128 stands for zero in the data rows.
Some points, one per row:
[152 255  71 133 196 148 188  87  86 139 134 132  70 130 105  41  25 222
 121  89 111 101 137 101 148  63  98 147 139 106 137 111]
[100  57 177 169  71  53 112 156 129 162 126 109 140  69 148 146 121 108
 208 117  96 160 123 213  51 154 152  96 157  79 155 149]
[167 167 113 139 145 132 104 107 101 130  94  96  93 158 111 103 149 129
  95  90 124 119 143 124 184 111 144 109  97 122 142 166]
[103 149 131 110 151 143  98 132 159 123 149 143 142 133 108  71 147 140
 120 133 129 140  98  83 114 117 102 148 133 173  80 147]
[ 69  76 172 132 150 131 116 192 144  96 131 141 148  96  78 124  83 125
 179 199 180  91  54 109  59 140  84 107 144 178  76  76]
[139  45 216 175  44 110  73 144  91 126 143 108  97 107 159 191 167  60
 130 149 143 131 127 127  78 155 131  93 145  64 165 106]
[105  34 168  68 168 159 140 150 217 112 101 115 162  82  62 116 174  80
 126 207 144  62 105  60 140 127 139 155 107 205  61 146]
[101 165 170 140 185  88 188 174 113 141 137 182  76 117  89  90  78 157
 194 150  98  59   7 130 108 115 112 114 138 151  90  96]
[ 91  59 227 153 131  82 160 194 102 119 136 121 101  46 133 103 108 122
 193 183  86 134  91 122   8 186 135 132 186 107 114  81]
[165 158  90 183 160 140 146 144  91 141 101 127  89  93 103  82  93 222
 127 121 129 131 170 104 127 143 110 141 172 147 122 108]
[ 66  25 255 135  85  87  92 126 137 127 163  91 134  95 152 145 190  32
 156 178 115 151 115 155  58 191 136 122 150 119 133 130]
[115 132 151 109 167 135 125 104 192 117 122 135 146  94  81  91 154 152
 149 182 143  88  80 116 128 124 115 144 144 211  64 134]
[100  71 179 141 152 101 134 105 162  95 123 137 113 142 118 126 154  61
 134 162 105  93  83 163 133 128 137 111 122 129 104 141]
[100  69 142 196   0  79  71 105 105 126 157 153 130 163 169 142 205  26
 105 145 105 128 149 174 109 178 127  87 192  56 166 142]
[ 77  56 202 188 138 113 111 214 154 114 176 174 134  97 114 118 122 116
 227 222 127  79  83 102  50 158 159 164 170 214  82  97]
[192 213  64 114 140 149 106 126 111 177 145 114 178 112 165 115 117 157
  70   0 126 233 189 156 198 147 144  87  72  90 211 174]
[136  23 175 146  71 101  44  97 234 116 152 101 191 134 130 189 250  24
 142 161 161 151 122 125 111 194 138 144 142 161 124 191]
[124  85 157  66 139 159 121 114 255  81 163 144 141 167 105 164 200  77
 100 196 147  84 118 101 138 129 140 164  72 213  89 208]
[233 214  38 100 139 185  85  47 172 128 153  92 155 174 156 153 161 148
  44  18 153 202 231 115 219  86 111 158  69 103 199 201]
[119  69 206 180 154 116 186 205   0 148  68  77  96  80 105 132  83 105
 192 191  94  52  99 131  77 138 125  58 136  97 125  44]
[ 69 139 154 103 155 134 154 149 136  96 166 199  89 148  81  86 154 109
 130 209 123  32  89  67  37  93 142 127 154 213  63 106]
[125  52 132 104 117 153  63  96 224 103 116 144 135  88 106 156 186 119
 156 161 160 140  70  97  88  73 105 108 109 190  84 177]
[116  76 138 129 106 122   3  83 255 137 186 121 223  98 118 139 245  37
 159 144 135 182 102 106 118 130 124 136 113 206 133 210]
[210 189  82 100 119 157 127  84 106 121 118  88 162 149 167 137 107 145
  61  64 153 179 209 136 239 133 157 164  89 105 163 146]
[167 170   7  98 150 157 104 113 172 126 112 157 154 124 134 124 117 196
  73  40 153 181 169 125 162 105 104 102  95 131 110 168]
[189 124  96 169  48  86 140 145  19 165 104  96 111 123 207 202  48 129
 109  23 145 231 223 190 145 160 159 116 126   1 213 126]
[233 217  21  98 100 208  98  72 168 126 154 110 166 185 129 114 158 183
  19  42 160 186 222 111 232  90 124 144  91 130 174 189]
[113  52 218 178 111  96 109 135  74 136 115 108  96 110 159 158 127  76
 156 153 118 104 108 143  60 160 111  78 174  74 151 117]
[184 226  76  74 239 205 197 124 116 150 126 149 130 144  79  28  94 222
  99 108  95  79  89  67 167  77 120 127 106 169  96 134]
[121 203 138 143 153 129 182 109  39 113 114 132  62 164 149 104 100 161
 108 100 103  89 149 115 156 102 130 156 119 118 140  82]
[146 185 144 172  92  83 171 154   0 184  90 113 111  81 165 123  38 179
 143  87  71 176 123 152 136 127 131 101 151  19 185 103]
[154 159  45 101 116 158 108  66 185  91 134 130 143 193 108 101 160 114
  46  90 135 173 166 139 222 114 112 112  73 165 115 214]
[158 116  60  78  81 193  58  49 229  88 135 115 182 185 133 157 225  72
  62 110 171 159 178 115 197 110 103 143  75 140 136 187]
[145 224  14 106 112 147  79 109  72 158 124 120 171 151 198 143  92 206
  75  57 160 216 185 165 210 147 128 113 113  42 139 115]
[121 136  94  76 173 152 149  77 237  97 142 147 135 169  69 102 182  65
  96 140 134  75 104 120 174  92  80 134 100 214  93 180]
[142 132 101 113  94 139 130 126  80 142 154 121 134 142 154 129 112 115
 114  77 129 143 150 142 173 144 122 134 125  83 154 106]
[151 139 120 106  89 111  83 121  74 164  70 137 107 107 172 170 101 174
 166  76 178 186 172 193  98 158 152  96 133  24 161 148]
[115 170 176 172 142  98 177 205   0 175 108  98 101  70 165  88  59 198
 174 126  89 126 123  92 130 140 156 110 155  65 134  29]
[115  32 161 123 143 134 117  91 231 111 148 126 170 141  87 159 187  65
 147 155 153 132  73 104 106 116 126 161  90 198 114 134]
[182 206  96 176 157 130 153 140  39 159 103 101 114 108 143  76  42 236
 146  68 110 166 134 129 173 108 134 101 127  91 160 124]
[ 92  83 205 107 145 131 191 132  78 125 117 101  96 128 129 145  69 123
 150 155  98  92  89 117 125 122 142 138 127 110 125 110]
[132 118 140 158 101 130 148 123  71 132 139  91 137 145 144 163  86 146
  71 108 120 156 153 136 133 140 125 115 142  58 189 117]
[ 27  99 199 127 144 106 145 178 146 131  97 120 127  66 100 130 117 100
 182 197 140  95  93 130  64 131 133 111 133 167  80 151]
[ 71 185  94 100 193 137 179 153 143 106 122 156 105  75 113  65 117 175
 152 186 123  66 104  46 131  60  93 160 174 197  63  74]
[183 146 146 149  98 108 166 121   0 154  86 105  94 147 174 156  77 155
 100 137 112 147 175 158 171 140 179 138 136  49 184  74]
[128 126 175 145  94  96 121 157  73 182 132  99 131  83 195 140  42 158
 155 105 142 175 148 162  82 163 133 107 134  60 164 132]
[ 92 147 180 150  98  90 190 168   0 126  87 143  89 110 154 120  21 186
 146 137  87 118 100 147  54 152 133 106 200  36 144  46]
[ 60  73 162 164  58  80 103 204  79 119  72 139 138  94 160 163  73 118
 191 162 156 166 113 180  60 192 130  83 157  72 110  88]
[179 204  38  95 122 159  80  44 174 161 161 154 187 163 176 118 152 154
  50  17 132 243 166 139 198 126 130 123  89 104 189 209]
[ 79 113 166 179  84  73  99 153  97 142 102 109 151  99 207 155 125 116
 183 150 137 148  98 162  77 164 139 115 180  76 123  71]
[199 198   5 110 105 152 106  68 145 118 156 127 156 222 141 145 158  81
  37  13 156 197 210 142 235 127 114 141  69  95 180 186]
[ 77 149 169  97 168 151 211 141 102 117 109 127  93 139  64  63 122  96
  94 168  83  28  91  68 142  78 107 124 143 197  65 128]
[172 218  68 134 139 125 120 147 113 132 124 144 111 132 139 102  71 199
 124  76 149 206 207 152 188 137 135 147 108 106 149 139]
[123   0 172 154  21  57  73  93 177 113 147 130 154 129 207 231 146  36
 131 130 156 177 155 202  69 156 155 103 147  63 183 205]
[ 76  84 203 161  63 147 133 145  58 127 209 168  96 171  95 103 168  80
 100 197  81  22  59  43   6  89 106  79 173 160  87  89]
[120 129 152 172  72  95  96 104 131 128 170  83 157 139 190 170 121  36
 139 110 134 190 187 149 170 148 121 127 136  94 188 130]
[141 179  72 126 120 172 142 129 121 112 153 152 111 182 149 145  92 134
 112 104 145  77 160 125 188 105 100 144 110 110 157 109]
[ 81  87 238 172 132 120 173 190  60 163 103 104  82 100 121 133  83 143
 190 170 110  81  73 150  50 163 127  99 187  99 118  71]
[ 71  17 196 163  77  83  96 156 112 134  99 128 133  68 142 130 164  95
 191 175 132 117  76 143  48 187 139 110 161 122  94 116]
[131 193  39  80 154 175 190 105 169  95 142 130 115 153 110 100  71 158
  46  52 126 150 194 117 204  70 132 164  86 149 142 175]
[131  66  93  94 119 132  73  50 255  80 124 116 213 147  80 157 245  47
 127 192 174 108  88 101 193 117 128 142 110 247  90 200]
[ 72 167 125  91 191 123 193 127 119  68  77 129  98 131  94  46 103 131
  83 164 107  90 148 116 151  60 113 166 119 176  49 119]
[171  52 139 119  76  88  73  67 251 129 173 135 167 129 117 201 205  59
 170 114 151 151 152 148 134 169 140 132 128 183 149 163]
[148 123 144 161 136 145 155 140  45 111 102 112  56 135 119 127  52 165
 134 151 121  56 153 125 112  93 124 126 161 116 112 106]
[161  96  77 125 140 136 139 166 174 138 113 138 164 142  70 123 107 152
 148 106 162 136 117 131 117 125 104  94 127 161 114 140]
[122 161  60  98 182 167 100 114 254 119 153 148 169  81 113  90 172 143
 119  94 130 161 151  75 149  82 123 162  97 225  92 180]
[183 176  72  99 126 139 207  84  51 136 106 118 113 142 136 120 116 190
  97  83 123 128 159 120 214 131 152 154 115 110 145  83]
[132 130 125 126 135 134 185 160  46 110 111 117  65 145 118 115 117 140
  90 147 102  64 125  89 124 131 121 138 164  97  97  67]
[156 194  82  81 194 171 136  60 187  94 135 110 154 169 106 122 127 138
  70 117 149 129 150 129 221  86 128 175  59 186 117 186]
[137  71 158 138  85  92  60 115 168 110 154 117 199 161 122 201 137  31
 157  99 150 157 131 171 148 171 142  85  93 122 184 182]
[ 87 194 121 124 141 152 183 179 115  79 146 142 107 120 124 131 125 111
  85 157 117  86 144  79 160 104 136 177 143 151 121 103]
[ 90 135 168 209 105  72 136 168  48 150  87 108  94 123 124 125  90 161
 180 101 113 134  82 171  62 168 104  82 177  77 129  77]
[106 106 157  94 178 160 174 142 137 114 121 111 126  93  61 160  96 109
 149 166 102  69  85  68 128  69  90 136 104 191  79 131]
[113  47 153 109 110 160 124  96 192 110 137 136 161 139  85 121 213  67
 103 177 123  93 102 113 133 122 141 121 118 189  79 165]
[128 145 141 190  65 112 155 119  29 125 132 117 102 164 145 109 123 122
  79 113  96 131 171 146 117 134 128 137 182  83 175 119]
[107  24 243 171  76 104  97 179 106 118 125 103 132 127 105 192 179  64
 186 194 156  99 113 121  52 194 135 119 145 161 134 110]
[110 103 150 109 136 162  18 158 255  94 169 157 183 134 111 110 238  43
 158 184 170 188  84 108 107 166 116 142  91 200  88 165]
[142 193  72 118 193 134 157 120  70 141 111 153 135 113 125  70  80 218
 130 116 122 153 109 100 127 119 127 133 137 149  86  85]
[125 153  99 131 185 147 196 132 156 136 144 153 122 130  90  94  84 162
 134 146 108  98  97  91  77  53 105 131 137 183  76 141]
[127  93 128  96 107 152  82  81 231  83 202 168 108 193 100 157 233  32
  83 104 157  83 105 118 124 142  88 118 101 158 141 167]
[136 134  73  50 155 189  82 117 255  73 152 166 181 120 101 103 203 130
 111 131 140 139 110  68 158  97 130 176  91 241  68 166]
[115 162 119 144 158 167 160 129 138 117 134 168  98 105  85  81 141 157
 108 142  96  73 104  53  94  88 127 150 154 184 105 123]
[118 143 135 135 107 158 175 118 118 104 129 140 125 147 116 131 117 103
  88 164 124 100 146 112 133  98 128 135 133 141 126 151]
[140  41 149 169  45  74  49 154  83 199 105 117 168  87 186 170 142 110
 174 112 123 230 133 189  70 189 153  80 158  31 171 135]
[ 63  81 199 182  91 104 114 168  78 120 148 140  75 115 151 111 123 122
 144 191 120  73  98 122  31 124 138 108 153 139  95  90]
Then 10 other points, each followed by its number:
[ 91  71 207 141  99  75 169 160 101 109 106 100 101 104 133 162  91  81
 167 161 118 126 137 156 109 166 139 133 128 112 133  82] 0
[209 149 114 141  73 154 143  91  78 152 163 108 152 194 172 161 129  98
  87  92 158 162 185 120 215 168 159 164  99  68 188 107] 1
[ 91  38 185 178  87  68  82 114 153  96  98 126  77 134 151 156 182  64
 177 131 147 111 113 208  90 190 139 106 169  96 110 126] 2
[131  67 103 134 121 120 132  48 208  71 127 123 147 131  93 132 148 119
 162 209 153  89  92 106 184 107 128 168 132 209  92 137] 3
[ 63  53 219 107 181 127 156 201 131 100  80 120 118  77  53 109 180  74
 141 229  95  31  78 104  91 151 144 108 124 207   3  91] 4
[116 126 185 173 130 110 194 155   0 132 109  70  74 121 146 126  42 159
 124 119  92 116 148 132 129 108 145 103 147 105 158  90] 5
[ 89  53 166 139 108 107 140 168 115  94  99 149  73 124 114 172 153  94
 133 195 141  53 137 121  60 146 113 125 164 149  87 101] 6
[122 147 130 107 186 132 195 113  43 111  75  88  76 140 122  56  74 179
 100 121 101  90 125 123 164  98 145 150 132 145  98  74] 7
[173 171  17 108 106 133  45  82 232 171 166 151 171 153 163 117 196 132
 114  31 158 212 161 130 170 125 113 109 129  97 187 207] 8
[183 207  17  80 131 215 104  78 154 118 178 138 171 180 126 104 122 176
  27 103 164 182 171  92 151  89 117 135  86 127 152 146] 9
Which two of these numbered points are nearest to each point below, ignoring the 3 directions in which the first points spread most? Their numbers follow each, nearest first.
[134  31 203 210   0  87  76 120  82 136 170 123 147 166 194 182 211  40
 149 144 152 149 144 147  73 213 177 151 180  63 182 127] > 1 6
[146  51 120  79 136 149  78  97 255  75 136 160 156 141  70 142 254  17
  97 167 137 110 132 129 164 146 157 148  73 217  93 229] > 4 0
[ 12  75 141  95 171 105 118 231 139  79  94 168 132  69  94 105 138 144
 186 215 104  96  88 116  39 150 120 118 153 187  38  53] > 4 6
[112 125 108  58 151 195  70  93 207  78 122 144 126 144 108 120 222  80
  73 191 122  82  99  97 184  88 112 131  82 192  57 175] > 4 7
[158 177 158 185 180  87 244 176   0 199  75  99  87 107 136  99   0 255
 205 137  80  67  74 147 137  96 147 102 162  91 144  12] > 3 0
[ 77  82 164 124 164 137 158 244 146  82 104 155 129 126  45 119  95 136
 166 212 134  32  60 132  81 150 136  82 132 220  52 111] > 4 0
[163 211 118 111 128 172 153  52 172 126 165  91 162 165 102 159 123  99
  37 113 121 135 166 114 204  57 126 150  94 153 187 213] > 5 0
[146 183  98 138  87  80  87 102 149 166 131 137 152 126 185 134 183 122
 167 103 150 208 159 174 162 181 103 134 173  43 184 133] > 8 2
[122  82 118 157 100 114  64 109 145 139 123 100 174 122 164 143 174  63
  94  91 118 195 170 162 155 168 142 106 116  87 149 146] > 4 7
[124 168  77  97 131 181 122 111 110 109 167 171 145 164 107  97  93 186
  81 108 150 144 142  74 130  98 131 121 118 148  90 127] > 9 6
[156 196 130 118 190 150 210 121 100 118 136 142  86 187  90  93  96 146
  73  80  88  49 122 103 169  86  99 117 104 173 125 130] > 5 0
[153 176  70  88 157 161  67  97 204 155 168 137 195 157 117 114 163 117
  91  30 143 174 104 115 206 131 118  95  84 130 134 203] > 8 9
[ 93  63 149 101 159 110 148 130 196 107 142 114 109 116 102 140 187  52
 146 156 123  97 117 116 125 129 147 172 100 200 105 101] > 0 7
[ 47  22 130 100 134 106  84 226 178  91 103 187 157  62 105 149 142 102
 209 222 145 105  99 147  38 190 116  89 129 169  29  94] > 4 6
[169 142 106 206 110  91 131 168  42 160  76 107 103  99 123 147  50 194
 157 133 146 131 150 136 117 146 133 120 149 106 153 100] > 3 6
[ 81  66 176 146 135 114 137 125 128 120 103 118 123 121 106 110 157  90
 148 180 108  89  93 117 118 108 107 129 155 141  82 101] > 7 5
[ 98  48 176 162 117 111 140 140  75 144 113  83 108 113 123 110 141 113
 166 173  99  80  66 117  99 136 166 116 147 132  91  99] > 7 5
[141  70 131 153  57  99  25  34 249 117 177 132 159 165 173 189 227  33
 124  99 175 154 125 167 137 173 109 117 144 137 154 226] > 2 8
[149  98 164 122  30 149  64 103 142 123 157  91 122 135 160 168 194  68
  87  72 153 178 184 110 129 153 145 132 115 101 203 200] > 5 6
[143 107 169 169 103  81 124 106 131 119 135 131 124 168 157 169 123 115
 138 121 142 123 123 192  99 166 128 138 149  95 169 132] > 2 0
[103 145 140 100 184 152 179 105 158  86 111 126 116 161  86  68 112 138
  75 147 104  60 108 122 121  96 106 141 119 230  73 112] > 7 5
[ 90 176 100 106 157 166 223 132  18  98  79 121  88 172 114  90  56 181
  61  75  92  89 147 137 158 102 134 128 131  93 115  79] > 7 5
[155 105  93 110 169 126 116  81 179 127 127 138 158 104 134  85 175 173
 143 163 133 118 122 108 170 146 153 144 120 201  87 135] > 3 7
[ 85 123 128  78 149 162 155 117 196  43 117 137  60 133  72  97 186 114
  74 167 154  71 177 120  99 114 133 161 100 225  68 135] > 6 0
[101 152  60  68 229 172 177 186 197  84 151 199  96  86  74  44 138 170
 111 162  56  88 117  66 150  72 140 145 104 222  16 154] > 4 8
[128 208 100 105 216 146 195 157 103 104  82 153 114 100  80  68  68 226
 109 164 115  98 134 101 142  79 138 123 142 158  62  76] > 4 0
[ 82   0 229 167 140  97 176 156  76  99  52  88  84  87  65 148 138 120
 188 199 123  19  79 107  56 169 134 108 192 165  86  50] > 7 6
[119 116 137 179  69  74  73 139  99 174 154  83 156  76 211 172 103 124
 188  71 146 239 174 169 104 183 118 102 164  12 220 127] > 8 9
[101  54 207 132 114 126 184 182  90 100 113 146  74 113  99 139 147  88
 122 211 110  67 115 120  52 147 120 145 176 169  99  82] > 6 0
[143 138 118  94  75 113  91 110 194 121 156 141 203 123 137 139 113 113
 115 150 160 173 100 113 114 147 122 120 118 122 137 128] > 9 8
[114 133 137  66 194 138 170 170 181 133 118 148 142  81  67  89 172 145
 164 183 126  85  84  63 122  95 163 151 123 248  59 123] > 4 0
[165 180 106 107 119 163 154 101  81 145 128 106 127 172 140 143  59 144
  67  64 123 120 174 160 186  81 132 130  81  87 172 162] > 5 0
[130 135  96 170 128  79 175 136  14 167  68 145  89 136 127 121  34 226
 162 118 136 114 112 184  88 144 127  97 186  58 128  79] > 2 3
[186 225  64 112 133 179 190  92 109 118 184 151 121 207  86  91 103 174
  53  89 125 119 174  38 184  99 129 212 129 138 153  86] > 1 9
[115 144 140  76 147 140 158 137 182  70 138 157 132 141  83 120 132 111
 114 171 129 104 128 129 137 106 136 166  84 209 104 162] > 0 5
[128  38 124 111 113 123 110 117 155 101 107 144 131 156 111 196 180  94
 157 166 156 100  99 153  88 129 127 123 137 143  78 134] > 6 2
[ 77  95 169  86 182 136 198 157  74 109  86 134  78 123 100 111 143 125
 109 192  89  59 100 100 116 151 165 139 131 159  69  53] > 4 7
[102  73 181 163  98 106 146 168 106 140 158 150 129 140 104 144 145 111
 170 187 116  98  57 121  26 159 131 108 171 139 112  91] > 9 8
[ 70  43 195 160  54  37  31 152  95 136  70 132 136  83 187 168 127 106
 195 165 151 177 132 208  58 167 115  63 196  51 104  87] > 2 8
[117 109 173 116 126 149 191 162  18 123 138 149  60 167 113  95 109 151
 138 215  97  45  94  88  84 122 150 166 168 143  72  48] > 1 6
[147 150  49  82 132 162  48 101 227 144 154 139 171 119 136 135 233 114
 124  60 178 198 109 128 166 153 130 134 113 122 137 174] > 8 9
[126 228  87  95 228 165 240 102 147  88 113 165  92 160  54  63  99 164
  73 103  87  87 126  98 206  64 104 150  92 184  75 119] > 0 5
[ 88  57 163 125 172 126 154 133 150  91 103  96 105 116  69 106 128 119
 176 214 140  44  72 109 114 121 133 146 138 196  56 116] > 7 3
[184 255  12 135 221 154 189 130 129 160 120 157 115 124 114  74  42 240
 127  50 103 154 143 114 175  77  96 120 114 141 149 145] > 8 2
[194 205  50  78 137 174 138  61 163 116 162 129 150 233 139 138 118 132
  75  94 174 126 173 112 226  89 126 146  70 116 166 160] > 1 0
[141 145 143 188 175  97 146 170  30 152 119 102  99  85 155 105  34 181
 172 123  88 118  82 127 120  93 116 125 142 104 140 109] > 5 8
[ 71  49 210 111 142  94 189 145 182  69 138 153 105 128  93 137  97  97
 156 225 102  52 100 144  95 124 160 168 143 206  70 147] > 0 5
[178 117 112 148 114 133 136 126  56 139 133 100 107 145 166 144  97 135
  82  68  97 154 190 169 126 111 130 102 128  42 182 137] > 5 6
[145 102 105 121 111 132  87  60 255  85 173 124 161 183 133 162 218  74
  88  78 160 131 134 152 182 160 138 182 105 183 164 203] > 2 0
[165 178  66  92  58 143  77  60 139 141 150 128 182 158 174 111 160 143
  84 109 147 215 180 127 181 141 163 140 111 106 126 157] > 9 7
[ 89 207 138 106 107 131 123  83 162 118 214 157  98 173 106 118 145 123
  84 144 106  72  71  90  91 105 118 127 122 141 138 122] > 9 8
[198 255  34  64 189 207  99 106 120 159 136 125 163 147 164  96  97 189
  75  71 136 182 167  89 243 101 123 158  77  89 155 113] > 9 8
[172 128 121 129 159 161 145 131  68 134 119  96 115 159 120 130  61 167
 129 127 118 113 138 121 146 100 127 137  90 131 139 106] > 5 7
[191 147 112 144  89 101 118  58 156 130 143  73 149 131 130 161 150 122
 101  96 133 164 193 147 171 126 177 141 107 123 179 188] > 5 0
[ 81  53 222 175  76  72 118 168 111 169 139 119 173  79 158 168  76 106
 209 198 118 148  65 148  68 148 126 112 182  98 147  99] > 3 0
[161 169  47  98 131 138  69  82 193 129  98 163 164 145 146 126 169 165
 132  94 182 163 121 120 161 108  97 127 133 124 121 147] > 8 2
[185 209  60 163 131  97 115 119  88 162 127 152 132 130 156  89  79 185
 126 113 111 187 157 138 172 119 126 116 170  68 148 143] > 8 9
[ 97  98 108 140 155 125 153 114 145 103 122 147  96 149 114  94 103 143
 115 160 130 115 129 140 133 121 121 151 133 141  89 107] > 2 7
[124 155 128 121 160 130 213 190  32 100 119 131  61 143 115 120  99 140
  93 121 107  84 173 118 123 133 140 126 140 148 110  99] > 6 5
[179 171  66 138  86 163  84  77  64 135 120  68 156 162 217 197 108 152
  75  71 169 183 214 135 203 133 141 163  88  12 215  91] > 1 9
[ 70  12 211 128 123 133 158 181  64 106  83 136  87 111  94 126 105 115
 155 180 112  64  58 143  81 152 123  92 139 138  77  76] > 7 4
[ 96  52 184 125  69  93 104 112 168 114 115 100 163 134 134 216 132  45
 167 179 190 133 138 177 111 152 124 104 124 111 143 147] > 0 5
[113 204  96 128  92 136 126 109  96 135 114 125 164 130 172 119  81 172
 146 144 117 177 130 118 136 113 142 158 125  67 159 100] > 9 3
[124 138 172 137 144 119 196 189   0 171  76 125  64  74 137 114  26 217
 220 149 135  97  67 119  70 103 120 137 183 110 113  37] > 3 0
[ 95 104 147 112 150 147 182 158 126 106 131 115 112 122  89 123 108 108
 154 147 104 109 129  91 126 140 143 166 133 164 107 121] > 0 5
[111  96 104 152 108  98  84 106 191 140 140 170 178 113 109 156 172  84
 166 125 101 163 100 136 105 127 122 148 147 135 145 158] > 8 9
[148  75 121 131 102 104  13 144 255 171 143 118 177  72 137 145 255  28
 179  99 172 215 130 143 105 209 117  91 126 137 132 214] > 8 4
[163 116  54 113  83 121  57 124 162 157 111 154 169 116 164 134 195 120
 118  93 149 219 155 148 149 195 151 136 135  90 145 189] > 8 9
[151  60 113 147  73  88  50  97 248 162 143 143 180 119 144 144 210  78
 188 102 159 234 121 188  94 180 151 145 107 130 127 217] > 8 2
[159 149 157 164  24  90  95 140  19 174 136 129 141 139 209 180 131 126
 110  77 108 193 155 198 105 164 147  76 158   0 219 137] > 9 5
[125 149 106 185 132 120 158 183  35 176 105 102 128 105 138 102  88 199
 122 115 101 128 130 123  96 135 157 124 136  95 130  72] > 9 4
[162 212   9 144  99 128 119 136  98 157 122 149 158 145 153 133  95 177
 104  13 136 228 179 169 176 133 117 115 126  72 189 146] > 8 9
[178 204  53 121 146 151 101 147 112 159 134 126 155 117 134 106 144 166
 114  57 144 173 159 106 181 148 130 106 116  99 170 158] > 8 9
[149 148 169 170 120  95 176 170   1 130  81 118  50 125 152 143  72 148
 143 165 129  75 150 113 122 117 136 129 155  87 126  46] > 6 1
[163 228  45 114  98 157 125  93  70 129 116 139  92 175 157  84 107 228
  74  92 112 172 175 123 168  77 109 126 145  65 135 136] > 9 6
[ 82  41 253 208  11  62  60 119 108 157 169  91 123 142 195 218 199  11
 166 143 165 144 107 197  58 231 153 118 147  32 195 146] > 1 5
[150 155 114 117  98 158  97  39 199  98 181 136 137 187 116 130 205  58
  33 104 151 139 168 140 196 113 112  88  95 148 135 205] > 5 6
[120  59 158  99 189 166  83 123 252  79 124 107 107 127  71 105 218  85
 148 181 161  84  76  86 119 148 126 152  67 255  54 159] > 7 0
[ 51  52 215 154 152 133 130 207 103 156 160 148  95 105  95 129 175  85
 196 213  92  41  36  81  13 145 145 102 155 175  71  46] > 9 8
[174 235  12  84 138 137  59  66 177 157 133 158 173 166 151  79 168 133
  98   0 161 229 169 145 215 134 120 120  75 103 165 191] > 8 2
[ 81   0 169 127 129 122  84 149 152  95 105 116 150 123 101 148 180  57
 159 245 146  78  90 125  96 156 134 143 120 178  61 113] > 7 4
[193 154 100  96 161 167 102  66 170 139 164 135 165 168 148 146 135 118
  83  79 141 170 158 120 218  78 134 160  47 150 158 191] > 5 0
[ 90  39 169 161 127  42 114 173 157 169 117 147 124  72 137 119 174 107
 255 143 130 131  66 170  58 193 164 105 187 142 120 123] > 8 2
[ 60  53 241 127 161  87 153 168  91 134 101 119 116  79 102 101 127 153
 190 195 103  65  38 138   4 130 115  89 171 139  82  88] > 7 8
[170 109  91 131  55 148  64  94 177 143 156 160 179 163 105 148 175 112
 120 130 166 142 111 127 113 141 130 112 141 111 161 183] > 9 8
[127 153  94 113 150 126 139 124 154 152 129 140 115 105 115  90  98 169
 172 111 110 159 102 115 135 106 121 143 125 143 114 135] > 8 0
[110 217 101 111 202 171 166 174  87 123 125 155  96 126 125  48  54 213
 134 146 117  95  85  87 145  69 101 156  99 148  86  74] > 9 8
[149 204 115 144 164 178 181 132  14 148  98 107 111 140 136 131  29 207
 115 140 111  96 151  83 139  77 120 174 108  98 159  41] > 1 9
[190 193  50  90 171 144 189 102 168 128 126 153 112 147 108 101 152 123
  62  93 116 140 214 136 238 111 124 151  78 152 128 175] > 0 4
[142 129  48  89  85 163  21  72 255 101 169 167 190 142 122 169 246  81
  50  84 170 170 136 103 147 138 131 109  93 153 146 194] > 9 8
[158 122 139 185  75 102  57 100  81 214 119  84 166  89 192 190 124 147
 165  70 145 182 107 171 109 129 105  61 145  27 211 144] > 8 9
[147  98  69 103 147 161 110  63 221  85 122 128 141 149 102 146 182  96
 103 134 157 116 161 101 152 108 105 150 115 188 118 185] > 6 5
[115   4 205 179  52  47  86 158 166 164 126 140 154  96 165 147 147  85
 197 141 140 186  68 174  36 194 153  98 141 100 139 161] > 8 0
[192 171 107 163  49 114  93  94   9 162 126  58 138 172 235 159 122 150
  75   3 139 216 229 161 154 135 131 126 104  15 246 128] > 5 7
[114 170 124 113 142 159 139 117 192  89 131 128  88 133 100 120 194 110
  71 176 142  74 144  65 173 104 110 161 132 184  95 164] > 6 5
[164 120 132 174 124 116 170 132  40 160 113 115  99 126 150 131  88 152
 128  89 115 117 172 120 142  97 100 122 135  53 185 106] > 5 6
[170  76 161 176  54  42 104  86 119 139  63 112 121 111 172 184 164 100
 168  87 137 164 142 164 139 186 160 106 142  82 176 132] > 2 7
[ 54  55 223 153 149  71 158 181  99 132  93 117 110  57 114  92 115 141
 204 220 104  64  57 144  66 140 125  98 201 132  81  85] > 7 2
[179 212  32 109 124 156  59  58 205 166 170 145 168 151 153 151 123 154
  73   9 173 223 167 150 194  68 113 134  76 106 174 235] > 8 9
[ 86 130 196 142 111 117 141 171  89 156 151 145 139 122 159 157 123 135
 155 144  99 117  82 127  61 146 139 103 149 100 119 109] > 9 8
[179 204  73  91 145 208  97  94 165 111 150 108 140 175 143 110  91 130
  55  63 146 197 178 107 184  86 127 191  79  98 156 165] > 9 5
[125 160  93 108 118 142  81  79 255 120 150 153 154 103 111 119 181 117
 114 102 137 163 149 127 170  98  97 149 128 171 121 222] > 8 2
[187 223   1  62 209 234 199  59 118  90 119 126 134 183 108  97 100 230
  31  94 142  95 164  48 246  39 137 202  61 176  98  73] > 1 7
[154 224  72  94 149 163 121 122 164 122 162 164 122 144 112  93 119 171
  85 133  98 147 143  90 167  78 133 151 120 154 141 139] > 9 8
[185 159 133 214  80  81 135 127  53 170 110  88  83 123 184 187  92 143
 129  29 130 207 197 197 138 150 166  91 123  10 246 136] > 5 0
[ 88 178 116  88 161 106 145 140 176 111 116 168  85 106 127  85 152 181
 162 157 113 115 131 127 136 137 119 170 176 149  79  91] > 2 8
[158 194  84 107  90 111 116 105 164 150 152 162 119 144 135 131 187 131
 110  55 152 143 148 123 130 179 129 137 135  96 183 149] > 8 2
[162 223 108 134 173 139 194 166  34 144 106 139 123 135 119  87  22 228
 143 140 124 109  95 134 151  98 131 111 128  91 125 100] > 9 0
